A single turn carries every row of the set below to another of its rows. Some are shown first; where does it send the rows asked next?
Z388: [-11 -16 -14   4 -19  12  -1  -2   7  19  -5  -9   4   0]
Z243: [ 17  -3  -6  -5  10 -24  -5  10  -2  18  -7 -17 -11  22]
Z738: [ 17  -3  -6  -3   6 -15  -3  11  -6  20  -9 -21 -13  20]
Z309: [ -4 -11   8   8   7  13  14 -11  -2   5  16 -11 -11  10]
Z961: [ 20  -6  -2  14  -8   4  12  -3   1  -1 -13 -23 -14  -9]
Z521: [ 20  -4  -7  -4  11 -20  -5  10  -7  18  -3 -21 -10  14]
Z497: [  4 -13   3  -1  18 -12   5 -16  10   0  28  -4  -5   5]
Z983: [-11  21  -9  -5 -13   8   4  -6   6  -4   1 -10   0 -12]
Z483: [ 10   3  -2  12 -13 -13   8  -3  18  -7 -25  -5 -14  21]
Z398: [ 27  -5  -7   6   3 -28   1  -8  21 -10  -3  -9  -7  -7]
Z421: [ -5  19 -10 -10  -4  -9  -2  -9  14  -8  10  -7   4 -19]
Z648: [-10  -5   7   3   8  -6   7 -11  14   0  11   5 -11  30]
Z654: [  2 -21 -20  -2  -4 -11  -8  -7  17  13  11  -5  10 -14]
Z104: [-10 -11 -15  -1 -13 -14  -8  -6  27  12  -6   7   6  15]
Z182: [-11  26  -8 -10 -11  -7  -1  -9  17  -8  -1   1   0  -2]

Z309 goes to Z497
Z654 goes to Z104
And these:
Z983 goes to Z421
Z243 goes to Z738
Z961 goes to Z398

A single turn carries every row of the set below to another of its rows. Some are shown first; where does it send the rows asked next?
Z303: [-49   3  12  -9  11 -32  -6  -6   3  12 -10   8   5  13  30 -17  -2   1
   3 -18 -20  -6  -5 -17 -16  11   8 -30   3   1  17 -11  20 -16  -5  26
  -8  -7   6   0  -9 -14]
Z194: [-28   9   7   2  39  -6 -25   3  28   0  -6   3   3  22  26  14 -10  12
  -3 -33 -28   8  -6  23  -7  18  36 -23   3   0   3   5  36   5  -2   7
  13  -8  24   8  -6  -1]
Z415: [-46   2  14 -16   7 -27   4  -3   9   8 -11 -10   5  16  29 -12   3 -10
  -6 -21 -14  -9   7 -20 -11   7  13 -24   0   2  11  -6  14  -7 -13  17
 -18 -22   4  -1 -20  -6]
Z803: [-43  -7  -2 -20  -3 -14   3  -6   5  10 -12 -13 -18  10   9 -23 -12  14
  -5  -8 -10  29  14  19 -12  10   7 -21 -11   2  31  11  33  11  14  17
  -2  -9  16  11 -11 -17]
Z634: [-37   0  -9  -1 -20  -2   9  -9  -1   6 -14   8   0   1  32 -23 -35  18
 -11 -29 -13  12   0  16   0  15   9 -18   9   4 -12  10  15  24  -3   3
  -4  -8  -4  16   8 -10]
Z945: [-34 -10  -4 -19  -8 -12  14   3   9   0 -14 -19   1  10   6 -31 -12   3
  -8 -11  -3  21  20  20  -3  11  16 -21 -19   5  25  20  24  19   3  10
   1 -23   7  11 -20  -8]
Z769: [-21  -4  -6 -12  -2 -16  14   7   2  -7 -14 -10   3  19   4 -33 -16  18
 -11  -8   1  37  24  18  -4  17  19 -16 -10   4  29   3  23  13   4  17
   1  -2  -4  14 -21  -7]
Z381: [-28  -7  -7  -2   2 -27  16   3   0   3  -5   3  -3  15   2 -47 -21  18
  -4  -2 -11  20  13  20  -1  20  11 -23  -8   6  26   6  31  15  16  23
  13 -11   2  20 -12  -6]
Z440: [-27   7   4  -6  15 -31   2   0   0   3 -17  11  18  16  21 -32  -2   8
  11 -19 -24  -1   0 -17 -12  21  15 -37   7   6  11 -20  20 -17  -7  26
  -2  -5  -7   1  -9  -9]
Z550: [-30  -1  -4   3 -18   2  13   5   3   3  -5   7  10 -10  23 -13 -35  18
  -4 -24  -3  15   9  12  -1  13  15 -17   5   4  -9   3   5  13   6   5
 -11  -6 -11  10  12   2]
Z411: [-17  15   9   4  45  -7 -19   2  25  -1  -8   9   2  26  18   6 -11  11
  -2 -24 -34   1   3  18  -5  23  39 -23   6   5  -1  -4  36  10   4   7
  15 -15  12  12  -5   6]
Z606: [-28  -4   0 -16   4  -9   5  -2   3   7 -13  -2  -6   4  -2 -31 -13  12
   7   2 -15  20  22  14 -11  18  13 -27 -12  10  29   2  29   8  28  21
   3 -14  -2  10  -3  -8]
Z801: [-31   5   9 -11   8 -36  14   5   6   4 -16 -12   5  34  26 -21  -1   3
 -10 -31  -7   6   9 -15  -8  13  20 -18   5  -5   9 -13  11  -7 -24  14
 -21 -12   0  -2 -25  -5]
Z992: [-24   6   1  -2  10 -44  17   4   5   3 -15   3  17  31  21 -41  -7   8
   0 -26 -17  -1   1 -14  -9  21  20 -28   6  -3   4 -14  20  -6 -22  16
  -3 -14  -1   3 -20  -1]
Z369: [ -7   0  -3  14  25 -35 -10   5  -2   3 -10   6   7  12  17   7  -9  18
  -2  -2 -27  -1  24   6  -1  35   9 -25   6  -8 -15  18  27  24 -22   3
   3  -7  12  24 -15  15]
Z231: [-14  -5   8   9  24 -28 -20  13 -13   9 -18   9   5  27  23  17  -6  13
  -9  -9 -11   7  23  15  -5  34  15 -12   0 -13  -6  25  17  18 -25   3
  -6  -1  10  13 -17   2]
Z222: [-40  -5  -7   3 -13   3  14   2  -8   9  -7  16  -7   7  10 -24 -29  11
  -8 -28 -14  10   8  19 -11  12  16 -14   5   9 -23   8  20   8   8  10
 -17 -27 -10  10   8   0]
Z847: [-24  -8   0   3  25 -15 -24   5 -13   1 -16   4   2  13  16  20   4   2
  -7 -10 -27   2  25  12  -4  28  11 -26   1   5 -15  29  26  11 -22  11
 -11 -15  11  18 -22   2]
Z103: [-23   7   8  10  40  -7 -16  13  21 -13   1   5  10  31  22  12 -10   6
 -19 -28 -16  11   5  21   1  17  43 -13   3   7   1   1  29   6  -7  13
  10  -9   8  14 -22   7]
Z563: [-21  11  10  14  44 -15 -14   9  20  -3   0  15   4  37  19   1 -15  10
 -15 -23 -24   1   1  21  -2  21  41 -13   5   2  -1  -1  35  12  -1  10
  17 -15   9  16 -14   8]
Z495: [-41  -2  -9   8 -15  -6  15   3  -2   4   5  12  -7  -1  16 -14 -32  24
 -13 -25  -7  22   6  13  -9   8  11 -10  11   2 -15  -1  19   4   8  13
 -18  -7  -4  16   7   4]
Z336: [-27  -8  -1  10  22 -27 -25   6  -7  10  -6  17   5   9  12  17  -2  15
   3  -4 -25   5  12  12 -21  26   8 -23  -3 -13 -13  25  38   2 -16  10
  -5  -7  22  14 -13   6]
Z271: [-34   4  -5  -7 -16   9   5  -9  -7   7 -22  16  -4  12  19 -18 -29  20
 -10 -27 -12  21   8  16 -17  15  17 -10   8   2 -15   3  19  14   2   3
 -16  -8 -14   8   8 -10]
Z164: [ -9  -7  -1  13  33 -28 -18  17 -10   8 -11   8   5   7  11  14  -3  21
  12 -13 -26   8  23  14  -1  38  13 -32   5  -2  -9  15  22   1 -10  12
  -5  -3  14  12  -3   7]
Z171: [-29   6   6   4  33  -5 -20   7  30 -10   1   0  15  19  24  15  -9   2
 -12 -30 -21   4  -3  21  -4  13  39 -20  -3   4   0  11  33   7  -9   7
  13 -15  19  12 -19   6]

Z381 goes to Z769
Z847 goes to Z336
And these:
Z563 goes to Z103
Z303 goes to Z440
Z222 goes to Z495

